In the data rows, 500 means zero.
Here are some points, each followed by its number:
573:519:509:512:282:547:556:472:511:526:487:611 0
583:576:516:523:387:472:482:530:569:501:567:588 1
439:285:430:414:205:429:666:522:631:612:482:453 2
412:387:340:412:323:475:338:534:429:512:494:555 3
498:605:360:528:502:376:600:560:788:710:705:480 4
575:452:423:462:224:445:341:501:392:507:550:613 5
554:590:569:728:900:486:653:485:175:366:508:385 6
465:549:477:492:734:549:679:496:659:627:549:397 7
547:557:595:462:657:419:391:467:404:531:491:591 8
723:578:542:559:571:539:445:536:413:567:593:740 9
582:542:562:366:269:395:160:461:444:607:526:594 10
592:499:522:532:582:633:826:602:562:503:499:495 11
468:282:421:414:721:483:513:576:580:502:566:380 12
560:732:687:727:835:466:745:491:642:480:577:524 13
476:794:445:558:636:526:791:788:999:473:539:495 14
456:574:536:434:233:520:370:428:355:456:504:518 15
386:345:339:402:203:441:301:443:279:451:416:450 16
492:410:323:456:217:414:125:469:334:417:371:476 17
486:435:400:575:591:349:300:489:271:355:439:356 18
545:570:415:520:275:396:569:467:634:542:584:475 19
519:382:453:508:691:563:834:712:590:597:467:553 20
562:793:518:599:729:517:457:502:774:660:632:519 21
490:401:665:534:614:636:999:672:519:554:508:504 22
569:504:501:518:548:579:905:674:583:593:638:546 23
517:436:453:443:459:527:408:400:306:404:456:520 24
545:592:504:467:558:481:317:474:447:405:569:530 25
450:469:400:343:156:449:480:519:461:556:523:418 26
590:680:590:539:470:415:498:354:523:552:592:518 27
472:444:428:454:276:472:327:436:337:457:483:500 28
562:393:491:462:593:573:847:607:644:630:621:502 29
421:347:455:393:458:433:619:622:454:469:609:485 30
389:550:484:432:622:475:309:495:363:458:532:476 31
610:486:462:541:358:474:700:609:578:670:659:654 32
587:485:510:546:896:625:999:703:629:583:606:477 33
501:361:428:468:553:382:262:499:488:490:552:444 34
492:477:525:472:721:468:462:415:406:478:342:480 35
396:544:581:596:722:614:621:611:404:512:534:515 36
586:392:476:511:342:524:503:548:509:602:513:615 37
449:481:387:461:511:579:636:563:601:521:573:560 38
486:476:496:448:344:489:565:359:485:503:431:546 39
368:422:422:373:253:450:132:487:445:456:473:466 40
349:359:384:440:414:492:234:293:332:282:216:384 41
572:465:447:417:232:488:355:400:410:578:500:517 42
617:521:444:383:350:469:699:423:566:644:474:611 43
561:614:476:483:421:484:391:541:399:466:601:678 44
664:527:585:515:728:469:535:360:366:586:505:653 45
433:449:379:449:139:398:492:491:678:600:452:371 46
540:473:533:467:913:640:874:578:545:464:469:527 47
436:402:556:588:724:593:814:607:452:513:445:484 48
394:343:496:380:190:554:615:650:469:459:479:405 49
548:605:457:524:388:406:191:423:482:563:574:508 50
417:431:423:391:336:515:416:419:470:539:389:340 51
501:515:506:478:1:258:0:380:525:438:485:556 52
425:444:490:529:360:554:491:393:469:474:410:520 53
497:473:673:541:305:506:425:485:400:409:458:492 54
548:474:420:501:711:476:598:635:544:572:605:522 55
627:522:695:497:314:527:564:514:440:564:530:599 56
487:557:572:522:627:493:440:548:518:634:643:530 57
459:590:483:463:390:484:321:451:360:578:427:594 58
635:668:683:600:525:465:303:322:533:582:558:523 59
569:356:541:576:788:587:881:580:484:465:541:446 60
487:500:505:508:475:518:225:423:271:266:322:421 61
375:338:318:410:224:439:288:428:261:441:403:438 62
502:437:364:387:128:516:940:754:617:695:633:593 63
450:559:521:571:471:572:809:517:410:610:443:595 64
422:437:522:599:762:572:342:468:516:544:540:523 65
514:483:530:566:585:636:727:487:578:479:481:622 66
484:506:608:475:179:456:339:431:578:589:527:525 67
501:359:397:394:128:479:448:517:329:476:396:497 68
548:490:579:556:871:569:847:548:410:427:592:448 69
550:503:524:481:543:449:331:323:407:505:384:510 70
388:481:425:590:544:439:189:361:360:313:348:475 71
376:283:298:318:245:513:747:571:528:440:443:439 72
560:551:674:527:671:578:314:438:314:398:508:492 73
505:423:492:418:576:478:307:362:346:306:444:481 74
639:591:534:578:775:613:611:699:547:696:571:638 75
333:361:433:513:550:577:681:448:523:572:412:265 76
522:428:432:293:330:341:326:440:533:553:489:575 77
330:368:238:320:62:397:129:408:369:481:389:487 78
487:489:621:471:154:452:286:409:543:576:518:528 79
614:581:582:546:591:435:253:399:329:491:371:661 80
573:546:683:674:999:672:999:638:516:469:526:448 81
513:481:522:548:564:501:520:492:512:531:471:414 82
454:657:507:616:739:577:792:489:673:490:590:519 83
532:425:439:503:404:305:95:402:259:359:468:387 84
532:641:446:630:358:451:475:563:735:344:330:446 85
449:436:539:602:788:571:384:485:517:550:547:528 86
470:453:633:505:384:465:244:406:444:314:381:429 87
406:324:401:506:319:395:274:354:549:480:326:360 88
468:644:579:507:672:484:306:505:768:474:511:465 89
500:691:457:516:167:280:0:311:548:447:521:488 90
611:528:648:565:737:587:858:519:472:660:524:644 91
402:640:356:532:526:497:538:676:877:475:454:407 92
567:391:538:513:475:581:844:581:538:453:518:506 93
322:567:495:503:563:470:228:330:406:442:361:328 94
291:450:518:516:775:553:541:516:320:366:429:387 95
541:583:514:423:497:399:193:387:265:374:470:451 96
466:438:439:454:281:477:339:449:347:455:485:493 97
554:571:476:432:339:522:506:517:578:489:534:549 98
473:602:563:535:645:637:788:588:510:446:449:459 99
488:436:494:420:529:455:333:377:434:356:328:486 100
590:519:506:566:643:508:442:407:407:431:458:617 101
470:595:633:649:882:641:738:480:599:520:415:362 102
652:474:335:328:294:393:330:542:472:718:672:661 103
497:507:636:591:999:595:749:524:480:439:494:371 104
522:438:312:309:164:443:367:497:515:472:518:509 105
450:496:490:543:763:526:589:569:568:493:613:491 106
537:482:428:503:702:479:568:621:565:569:597:519 107
504:344:440:473:592:389:272:510:488:499:556:446 108
562:475:509:506:632:637:603:616:617:612:508:641 109
486:383:551:468:439:546:633:586:520:450:508:486 110
560:551:580:528:373:549:438:344:370:586:511:599 111
607:382:571:403:122:378:341:466:533:657:532:611 112
552:456:398:462:541:417:207:484:487:486:559:550 113
590:572:597:562:279:398:274:401:528:463:464:530 114
448:352:377:416:370:459:199:519:384:544:472:580 115
574:515:599:510:310:476:319:500:515:523:532:553 116
456:591:536:708:811:496:264:351:518:483:502:419 117
550:575:526:598:775:623:676:462:421:450:417:448 118
437:327:301:398:464:469:106:475:383:427:399:462 119
530:629:445:608:326:446:453:547:703:363:348:463 120
467:585:481:577:401:467:617:505:666:562:558:455 121
483:399:443:483:733:466:566:592:486:535:627:419 122
485:500:507:508:481:528:271:438:302:289:343:444 123
685:630:597:554:617:575:720:534:645:645:688:805 124
585:763:484:617:870:604:630:649:894:437:463:489 125
375:419:391:310:152:440:214:467:532:543:524:475 126
542:671:553:515:588:562:641:567:379:465:530:484 127
469:424:458:469:364:484:554:499:325:492:510:514 128
623:521:478:402:342:533:626:578:587:561:597:670 129
429:631:483:613:725:578:778:488:667:472:588:506 130
636:491:578:536:431:472:621:609:670:643:555:696 131
386:328:487:498:552:550:782:570:514:562:381:459 132
553:554:463:407:289:516:498:512:554:491:544:554 133
519:552:483:520:616:585:665:625:493:566:579:546 134
619:585:633:587:763:600:982:593:548:457:444:521 135
544:509:510:479:511:451:343:340:444:522:405:512 136
509:635:573:542:655:551:617:514:559:574:521:509 137
531:393:369:422:625:514:676:549:588:640:685:449 138
381:708:633:668:727:566:682:538:635:487:458:413 139
327:560:512:466:772:489:308:456:434:355:405:324 140
632:658:673:587:305:453:230:309:467:529:497:721 141
610:556:674:506:424:472:519:441:384:531:505:596 142
410:645:483:640:572:508:717:470:656:522:582:414 143
499:476:578:509:537:441:209:520:404:421:466:391 144
519:378:454:481:595:387:270:501:486:498:566:456 145
468:429:512:444:603:598:622:530:325:386:363:453 146
550:762:541:533:323:409:389:475:723:582:633:555 147
519:798:505:455:499:443:734:583:968:600:567:444 148
548:481:624:562:622:594:616:485:410:469:421:430 149
442:326:344:411:407:603:753:583:423:503:409:447 150
554:436:544:493:534:391:212:426:365:422:392:539 151
348:469:470:548:263:457:63:388:272:423:233:441 152
451:344:327:405:447:470:136:469:391:420:410:469 153
349:665:457:604:427:545:765:528:731:483:497:441 154
418:490:513:588:800:632:763:659:719:583:533:523 155
484:589:602:612:626:541:359:422:532:424:327:357 156
528:606:435:536:487:410:222:480:482:476:574:586 157
612:540:548:620:868:621:873:569:455:457:500:496 158
522:424:393:374:241:484:671:470:424:427:478:495 159
469:513:546:452:765:508:524:556:519:469:472:419 160
463:462:414:352:239:482:401:331:470:601:389:515 161
429:542:445:643:565:409:382:391:386:306:531:461 162
482:441:490:373:94:419:292:528:518:557:569:513 163
399:514:469:600:642:460:264:466:610:555:459:416 164
404:625:466:627:561:465:850:562:553:405:598:427 165
362:483:405:606:564:439:152:338:342:287:314:466 166
593:466:434:445:435:474:498:539:461:507:589:611 167
396:561:408:453:422:443:317:415:739:443:419:291 168
464:649:577:516:687:480:272:481:744:459:486:473 169
488:527:595:676:770:638:727:526:514:387:420:590 170
647:523:613:552:287:496:470:384:423:592:513:626 171
358:410:467:420:370:556:485:496:270:395:369:394 172
591:465:596:508:600:603:702:520:627:633:591:555 173
482:391:460:541:493:529:483:486:434:504:426:453 174
435:365:397:430:424:472:245:519:380:521:467:559 175
567:441:481:538:489:442:391:360:353:465:482:511 176
342:435:545:613:644:681:837:623:661:521:347:365 177
420:485:511:514:594:642:766:571:518:337:306:355 178
557:663:687:519:652:486:487:556:495:569:708:635 179
645:625:610:561:666:463:372:404:540:577:556:510 180
599:460:609:533:562:560:488:420:508:529:431:522 181
447:534:434:524:638:534:464:515:537:410:545:561 182
481:367:513:427:399:583:540:496:403:465:427:429 183
525:446:471:464:477:523:410:390:309:401:451:504 184
659:477:458:446:584:513:625:584:710:669:797:729 185
353:365:447:514:512:554:637:447:512:562:408:292 186
486:341:475:390:416:417:121:376:370:421:429:521 187
531:404:383:526:952:561:664:618:517:537:570:487 188
570:397:463:395:409:530:550:442:545:583:559:501 189
387:586:400:461:423:447:346:421:783:449:420:265 190
474:492:577:454:615:562:495:440:458:453:391:548 191
441:390:490:404:175:423:253:437:435:327:358:377 192
604:475:619:511:604:602:690:506:641:644:601:562 193
556:542:560:468:503:485:347:452:429:514:587:533 194
586:531:499:416:556:440:425:603:552:486:593:525 195
461:533:619:530:638:552:522:540:463:424:449:519 196
458:337:408:357:495:437:462:499:467:407:392:392 197
483:479:520:568:415:366:132:343:594:511:442:431 198
482:397:534:427:720:492:821:451:523:505:432:466 199
483:790:446:662:952:614:863:748:994:478:563:484 200
487:405:332:461:258:426:178:471:332:417:374:472 201
458:337:350:453:119:411:359:515:460:532:480:501 202
497:468:690:550:313:515:435:493:401:413:472:498 203
396:487:512:580:767:631:710:651:698:572:523:519 204
573:485:558:419:659:496:292:470:483:462:570:522 205
391:285:371:448:469:626:847:634:383:444:383:428 206
491:507:404:499:599:415:539:592:465:524:560:441 207
514:517:510:487:83:283:7:388:511:451:500:550 208
474:456:546:498:549:532:439:399:533:511:480:463 209
469:554:520:635:772:643:544:486:377:496:474:522 210
462:377:550:453:694:514:666:483:547:481:442:547 211
590:551:577:357:262:396:137:454:434:627:524:598 212
339:333:505:451:137:494:552:440:436:586:443:467 213
521:444:420:483:448:488:540:583:344:511:524:554 214
560:455:421:482:372:448:372:410:319:445:407:460 215
537:712:507:433:261:322:302:402:762:552:609:409 216
405:529:495:438:275:539:300:486:332:317:272:378 217
485:327:397:334:103:361:344:440:374:538:531:552 218
442:561:402:473:243:459:103:346:416:325:407:584 219
481:483:557:495:682:482:614:513:343:384:584:462 220
540:538:519:557:225:476:587:424:337:530:410:575 221
367:416:383:316:175:447:219:476:531:535:514:471 222
651:509:560:504:485:443:622:517:531:548:642:505 223
484:762:511:533:31:300:442:284:633:476:562:470 224
460:652:482:496:398:490:793:612:867:680:595:498 225
382:438:454:428:285:522:340:557:437:609:529:537 226
383:663:339:546:674:575:498:697:958:420:396:441 227
508:492:475:519:562:420:255:451:471:454:608:487 228
616:485:571:576:672:598:874:612:493:568:543:674 229
493:834:561:561:438:430:261:389:714:545:511:418 230
512:439:358:509:588:620:643:636:593:646:493:549 231
625:556:450:413:417:354:105:500:425:461:624:595 232
527:699:616:616:596:477:398:519:798:537:613:564 233
403:348:434:418:594:565:998:608:424:395:465:437 234
275:299:435:456:0:388:181:310:211:339:254:369 235
470:326:468:444:378:442:317:479:342:373:387:440 236
668:648:545:519:347:408:404:489:428:473:638:612 237
516:439:491:540:802:482:495:470:398:443:488:401 238
671:467:396:435:606:453:760:712:655:717:712:588 239
496:597:536:546:714:609:525:400:512:516:397:409 240
439:322:447:519:487:541:626:651:653:628:538:591 241
534:528:517:597:882:563:946:542:658:568:562:449 242
498:579:660:515:724:530:389:563:399:393:521:547 243
501:410:491:413:605:479:278:343:308:268:427:475 244
616:429:438:465:318:494:403:551:524:627:579:678 245
368:304:249:272:155:466:447:562:569:410:445:412 246
575:622:566:612:689:668:691:554:266:394:417:565 247
496:334:420:342:368:439:229:494:321:407:498:600 248
502:472:517:503:506:488:430:507:359:419:441:510 249
609:584:591:573:688:536:971:622:662:769:582:624 250
495:758:463:649:912:608:824:715:945:483:550:487 251
464:462:379:505:447:600:892:514:528:673:457:577 252
480:540:677:654:663:639:761:617:519:520:555:589 253
416:371:424:507:426:544:598:401:393:527:495:499 254
589:725:594:595:621:432:591:388:636:479:555:480 255
499:386:445:502:669:567:824:701:588:581:465:549 256
416:333:442:504:448:540:454:377:308:411:376:336 257
474:386:425:470:723:467:604:575:485:538:612:429 258
398:671:485:654:563:496:714:469:669:512:592:416 259
482:490:530:532:502:562:556:476:509:617:433:435 260
717:531:494:455:331:476:590:555:611:617:664:664 261
529:566:558:616:864:586:634:371:546:486:427:407 262
603:604:571:556:520:581:335:524:427:581:529:633 263
524:416:423:493:414:321:150:421:272:377:465:387 264
381:416:403:457:499:509:506:454:473:433:378:540 265
Which five points above are nearest to each new point? Their numbers follow each, smallest number first.
605:634:525:581:639:417:514:505:509:474:752:592 27 57 179 195 223
589:449:421:440:442:484:545:548:471:503:584:612 1 37 167 189 214
462:497:399:345:160:429:454:527:464:542:533:417 26 42 105 163 202
631:503:577:537:579:521:605:594:442:595:622:742 9 109 131 134 179
559:545:455:399:277:499:478:520:551:501:558:555 0 1 98 133 167
554:472:543:462:944:644:889:582:549:465:472:541 47 60 69 158 242
617:586:622:592:388:548:558:641:742:702:609:789 32 124 129 131 261
489:356:453:456:571:553:653:542:472:428:540:463 30 38 110 211 258
581:726:461:552:724:481:435:551:819:619:559:457 21 89 169 233 255
435:385:358:334:406:538:481:584:466:551:514:561 3 30 167 214 226
421:463:478:428:435:537:592:589:465:423:470:505 30 110 128 183 214
587:433:418:446:194:445:320:513:368:506:550:635 5 28 42 97 218
533:495:430:369:297:554:639:707:670:609:603:609 32 98 129 133 261
544:584:503:415:482:388:137:366:246:346:460:426 61 84 96 151 264
566:566:585:526:339:535:362:315:346:572:518:607 15 58 111 142 171
529:558:435:513:281:409:544:477:611:532:567:470 1 19 98 121 133
373:362:503:400:238:565:630:647:482:454:477:391 49 72 110 159 183
523:524:523:530:396:460:304:443:621:567:494:523 1 50 67 114 116
535:586:522:429:397:539:646:663:674:593:623:585 32 38 129 131 261
426:893:600:524:457:466:681:689:982:559:544:528 14 92 148 154 225
600:669:577:535:686:468:276:326:577:595:601:461 59 117 169 180 205
545:346:482:309:158:377:240:391:376:444:490:485 28 42 97 192 218
570:649:613:558:771:504:472:409:622:601:640:478 21 57 137 180 255
592:492:510:541:846:612:960:680:606:580:603:497 33 47 60 158 242
492:471:571:508:526:455:225:525:426:409:467:388 87 144 145 151 228
498:437:496:547:789:503:534:488:425:451:473:396 35 122 160 220 238
629:600:634:578:536:456:620:428:355:574:460:596 27 45 127 142 181
553:607:455:449:544:424:259:341:187:368:410:359 61 74 96 123 244
465:502:498:541:542:460:434:304:622:582:466:362 82 136 164 209 260
596:559:692:511:433:472:507:428:357:521:486:587 56 111 142 171 203
585:478:516:512:644:638:597:637:638:651:521:659 75 109 173 193 231
483:449:391:445:560:482:584:543:505:585:512:399 82 122 207 258 260
552:505:545:422:606:481:271:472:516:460:560:509 25 113 194 205 228
576:442:469:544:524:442:398:351:344:471:484:521 24 70 136 176 184
656:508:465:515:565:445:646:597:545:641:705:514 55 107 138 223 239
618:891:681:732:846:525:640:392:579:511:587:485 13 21 139 255 262
443:475:397:467:191:408:483:478:680:600:463:380 2 19 26 46 51
414:691:615:642:702:554:679:544:624:498:473:429 83 130 137 139 143
565:555:602:515:486:486:496:411:433:373:458:434 82 181 184 209 249
518:433:324:326:222:446:391:507:513:480:530:501 3 26 77 105 202
465:426:530:413:396:550:640:577:490:536:599:530 30 38 110 128 189
410:441:498:541:342:571:530:384:468:477:397:528 39 53 174 254 265
443:368:508:428:207:440:263:421:393:318:349:394 87 192 201 217 236
501:509:393:489:577:390:512:582:433:514:562:431 82 122 207 214 258
598:728:602:600:648:447:609:387:627:465:552:474 13 27 137 180 255
450:392:369:426:213:577:711:570:353:511:496:570 49 72 128 150 159
507:396:507:471:536:517:366:397:491:432:450:458 70 100 136 174 209
354:311:489:413:329:483:289:457:376:376:375:382 16 62 172 192 236
607:745:612:606:649:428:616:379:660:465:565:471 13 27 137 255 259
636:622:508:547:297:351:402:512:463:482:663:637 1 5 44 116 237
464:579:565:531:683:664:844:617:496:428:435:455 11 48 99 135 178
557:874:603:592:370:435:561:535:852:646:611:546 121 147 148 225 233
215:392:401:542:821:551:523:436:445:362:367:226 76 95 140 186 238
532:772:426:410:212:470:779:562:871:661:638:432 4 19 121 148 225
511:410:516:430:340:480:474:447:398:532:545:459 42 97 128 183 189
628:583:535:589:813:613:629:707:555:694:571:619 55 75 107 109 134
301:307:430:382:170:414:226:486:432:300:343:285 16 40 62 88 192
617:494:563:528:568:520:599:588:448:595:609:723 9 109 131 134 223
505:401:520:530:742:485:375:492:348:328:441:347 18 35 74 140 238
559:534:513:545:556:444:645:451:460:449:552:395 82 127 207 220 223
375:462:530:513:819:584:576:581:375:377:461:436 36 95 160 220 238
482:533:518:495:637:516:697:547:435:612:475:583 36 64 134 137 211
539:710:516:584:683:478:501:604:832:674:681:533 4 21 57 89 233
645:480:509:395:329:421:408:410:410:524:467:526 5 42 97 116 215
624:732:683:735:999:498:729:464:671:481:506:414 13 102 104 139 262
568:670:558:616:497:494:382:519:751:571:500:539 1 89 147 169 233
590:394:467:501:329:524:526:561:529:608:533:638 0 37 129 167 245
329:581:545:484:855:500:331:463:443:342:409:308 95 140 156 160 238
594:671:591:551:483:428:538:379:535:553:587:527 1 27 142 223 255
597:487:519:534:563:646:873:618:582:507:494:497 11 23 29 93 99
453:582:541:679:757:494:242:355:501:482:499:425 65 86 117 156 164
502:434:517:569:580:535:726:606:480:623:563:529 11 134 173 231 256
615:592:590:532:503:546:512:500:357:503:508:559 127 142 194 249 263
608:490:579:571:657:581:823:593:480:562:536:667 11 66 91 229 253
504:503:476:544:831:502:863:636:378:419:564:377 47 48 60 69 158
469:324:402:347:444:438:449:495:445:404:388:415 51 183 197 236 265
530:596:562:640:589:423:488:466:554:531:451:440 82 137 180 209 255
251:386:404:532:795:543:526:450:454:379:392:251 76 95 140 186 238
489:548:625:506:711:527:403:563:402:391:505:533 8 73 191 196 243
402:666:361:551:525:496:557:694:904:473:443:408 14 85 92 154 227
431:554:518:553:451:578:778:511:423:611:442:599 64 66 134 252 260
492:469:503:437:539:455:329:380:455:365:341:478 70 74 100 136 151
416:423:408:381:318:513:418:425:477:552:389:340 26 51 97 161 183
605:615:545:540:407:458:459:518:563:477:577:590 1 44 98 116 237
560:490:542:467:908:629:863:580:540:479:499:547 47 60 69 158 242
543:447:392:458:582:415:192:470:497:463:553:532 34 108 113 145 228
482:377:541:451:356:541:644:594:517:441:521:475 30 49 93 110 183
430:486:496:512:572:619:724:566:512:344:329:370 99 132 146 149 178
375:327:544:381:64:487:313:477:366:412:353:359 16 62 68 192 217
623:619:495:521:237:328:325:498:458:460:650:619 5 44 114 116 237
540:757:509:443:277:308:287:401:786:543:617:397 50 147 216 224 230
342:345:506:463:170:501:600:448:467:602:451:459 2 26 39 49 213
587:734:449:552:733:473:417:557:846:623:564:452 21 89 125 169 233
448:622:648:548:579:654:849:604:461:548:470:425 11 48 64 99 253
429:533:621:535:640:565:551:543:460:416:439:482 36 149 160 191 196
540:534:519:611:922:564:982:539:685:583:570:435 33 47 81 158 242
475:449:555:501:898:482:850:654:552:525:496:544 20 47 48 60 242
304:332:279:384:348:529:608:561:567:411:442:502 49 72 150 246 265
422:474:494:505:571:624:725:563:506:343:326:380 99 132 146 149 178
381:345:505:370:178:561:636:669:478:460:489:394 26 49 72 159 213
461:295:415:421:672:486:512:568:576:500:563:403 12 107 122 207 258
448:324:343:449:89:407:357:526:476:543:489:506 68 105 163 202 218
606:520:632:553:718:570:785:504:447:630:517:634 91 173 193 229 253
458:417:447:470:379:491:571:508:364:504:508:510 128 174 183 214 254
393:565:499:447:690:492:333:514:360:470:533:477 8 25 31 205 243
473:575:628:650:891:639:732:481:575:503:420:373 102 104 118 139 262
478:347:475:397:424:409:65:369:336:393:426:523 84 119 153 187 264
497:568:534:650:811:649:566:495:377:507:493:533 36 118 170 210 240
354:245:276:301:211:517:779:570:539:428:424:428 2 49 72 150 246
323:338:189:319:210:535:537:588:583:541:457:515 2 26 72 105 246
505:466:518:407:90:403:331:546:548:436:499:562 67 79 105 163 202
463:558:637:548:662:560:530:522:446:414:444:512 149 160 191 196 243
580:520:711:702:999:697:999:652:480:453:515:441 69 81 104 135 158
460:582:543:420:195:527:375:433:333:447:507:522 15 28 42 54 97
429:391:535:572:696:598:806:603:449:501:436:484 48 60 99 132 256
534:558:495:419:495:403:183:387:267:351:453:419 61 84 96 123 264
491:437:382:583:588:336:307:496:245:336:420:342 18 71 123 162 264
440:536:461:335:452:326:0:483:377:452:587:493 40 96 113 187 232
624:696:670:591:309:442:229:329:514:517:514:727 59 114 116 141 237
438:570:534:581:487:595:845:517:411:619:433:612 11 64 66 99 252
456:308:391:329:465:426:438:501:443:389:377:392 51 183 197 236 265
584:706:626:563:616:513:693:463:726:463:491:458 83 137 139 143 255
476:561:640:543:667:560:553:536:464:441:449:514 36 149 160 191 196
412:190:301:244:142:282:125:280:358:397:356:419 16 17 62 78 235
581:567:458:523:566:612:704:633:537:559:518:593 11 66 109 134 231
315:297:423:374:153:409:224:475:416:310:352:302 16 40 62 192 235
501:445:501:429:518:463:341:376:426:353:330:488 70 74 100 136 184
658:493:463:456:552:495:597:575:685:649:785:721 32 131 185 239 261
462:564:649:549:675:566:550:541:461:413:445:513 36 149 191 196 243
477:417:449:464:392:487:566:503:348:508:528:508 128 174 183 214 254
307:336:165:293:166:533:518:587:596:543:455:517 26 72 105 202 246
407:431:419:387:294:505:358:409:447:528:377:345 28 51 88 97 161
571:480:499:397:672:577:621:477:538:487:445:563 66 109 160 191 211
477:473:563:476:687:479:620:525:322:359:581:454 146 149 196 220 238
642:657:667:585:321:442:211:305:456:525:517:726 59 114 116 141 171
593:588:614:579:279:399:262:392:546:462:458:523 67 79 114 116 141
365:479:471:545:294:470:124:413:294:438:268:451 17 152 201 217 219
493:460:405:373:164:434:66:357:488:346:457:618 17 40 52 208 219
627:555:467:427:462:368:178:507:434:480:621:605 50 113 157 228 232
621:466:338:341:329:412:370:549:466:687:642:629 5 77 103 167 245
493:537:693:678:691:652:804:627:513:511:563:605 91 99 170 229 253
528:690:551:517:599:574:636:571:363:456:515:481 127 134 137 196 247
482:358:501:432:575:557:597:552:591:450:499:422 12 38 82 110 211
557:577:620:463:671:420:394:459:398:546:489:605 8 45 101 194 205
604:379:475:511:326:523:512:560:528:612:522:641 0 37 129 167 245
462:618:645:553:589:635:808:577:434:533:457:443 11 64 99 127 253
486:483:488:439:331:489:518:357:475:484:429:542 0 39 53 133 161
520:532:452:477:454:534:507:556:490:506:596:644 1 44 98 167 214
596:577:560:540:505:579:386:536:440:573:530:622 1 9 44 194 263
531:349:472:520:335:565:857:511:542:649:530:564 32 43 64 93 252
442:368:417:496:602:536:635:497:325:442:416:441 146 174 183 254 265
542:561:516:603:865:542:921:523:686:574:568:435 33 83 130 155 242
642:649:650:517:577:511:502:532:520:582:650:674 9 57 179 180 263
587:385:473:509:342:522:505:559:535:617:522:639 0 37 167 189 245
443:536:459:641:605:429:406:417:399:330:534:482 101 162 182 228 249
545:441:529:477:493:396:237:436:374:434:404:527 70 100 136 144 151
668:521:634:553:266:487:435:366:388:596:525:646 56 111 116 142 171
575:697:617:652:816:535:657:549:596:548:635:560 13 75 83 130 137
396:410:526:447:495:599:604:547:387:483:457:368 110 146 174 183 186
475:741:519:540:100:331:458:316:610:479:560:476 19 67 147 216 224
499:535:396:496:584:404:541:603:495:509:560:437 55 82 107 195 207
550:578:595:475:410:430:378:345:642:585:531:451 27 59 114 116 209
493:333:416:333:342:420:156:479:292:395:497:626 115 153 175 187 248
617:416:415:457:260:511:423:575:558:642:583:686 5 37 103 129 245
512:399:485:470:600:520:450:535:371:443:402:529 35 174 184 191 249
617:526:452:405:359:482:726:443:582:638:477:609 0 32 43 129 189
464:615:488:597:418:465:604:489:674:554:554:442 19 121 143 154 259
595:565:587:578:543:568:815:579:555:447:505:567 11 66 93 99 229
413:442:417:392:322:511:394:412:498:541:386:339 51 53 88 97 161
534:454:617:541:571:582:575:467:395:473:416:421 82 149 181 191 196
525:575:454:553:511:420:188:450:420:451:544:580 25 50 113 157 228
361:374:388:446:518:520:520:452:444:415:350:537 53 174 197 254 265
460:394:385:429:213:567:696:553:365:522:488:564 49 128 150 159 254
616:592:619:578:710:591:943:580:545:463:440:539 11 99 135 158 229
470:722:443:461:487:498:616:653:891:475:491:421 14 92 148 225 227
327:299:263:402:164:531:638:444:515:480:418:461 2 72 159 213 246
531:409:388:348:196:465:623:466:403:426:490:510 26 39 68 128 159
618:650:622:519:555:502:492:522:528:568:641:652 1 9 57 179 263
505:438:483:524:748:490:485:461:400:433:469:401 35 82 160 220 238
390:688:615:655:713:568:660:531:616:486:466:433 83 130 137 139 143
594:520:510:571:669:519:487:424:412:433:462:603 8 45 101 181 191
691:576:680:581:523:598:601:467:384:550:548:634 9 45 56 142 181
650:685:690:600:299:437:188:282:459:531:512:753 59 114 116 141 171
605:603:534:525:377:459:452:518:551:480:574:596 1 98 116 133 237
383:417:470:436:408:562:509:507:286:402:376:413 24 128 172 183 257
375:433:423:357:254:443:114:497:450:449:488:467 17 40 115 126 222
599:523:427:391:469:466:490:651:624:556:558:507 1 98 133 167 195
575:631:621:502:303:473:204:423:436:376:497:595 15 50 114 116 141
531:604:491:524:409:486:524:451:542:558:599:639 0 1 98 133 167
391:674:345:532:483:480:496:689:919:476:452:408 85 92 120 190 227
504:555:402:470:229:462:459:503:758:663:594:536 19 46 98 133 147
398:687:631:658:755:568:684:539:634:503:465:433 83 102 130 137 139
494:652:586:580:800:603:594:425:591:601:545:500 7 83 137 240 262
553:358:470:453:307:541:562:541:538:616:512:557 0 37 133 189 245
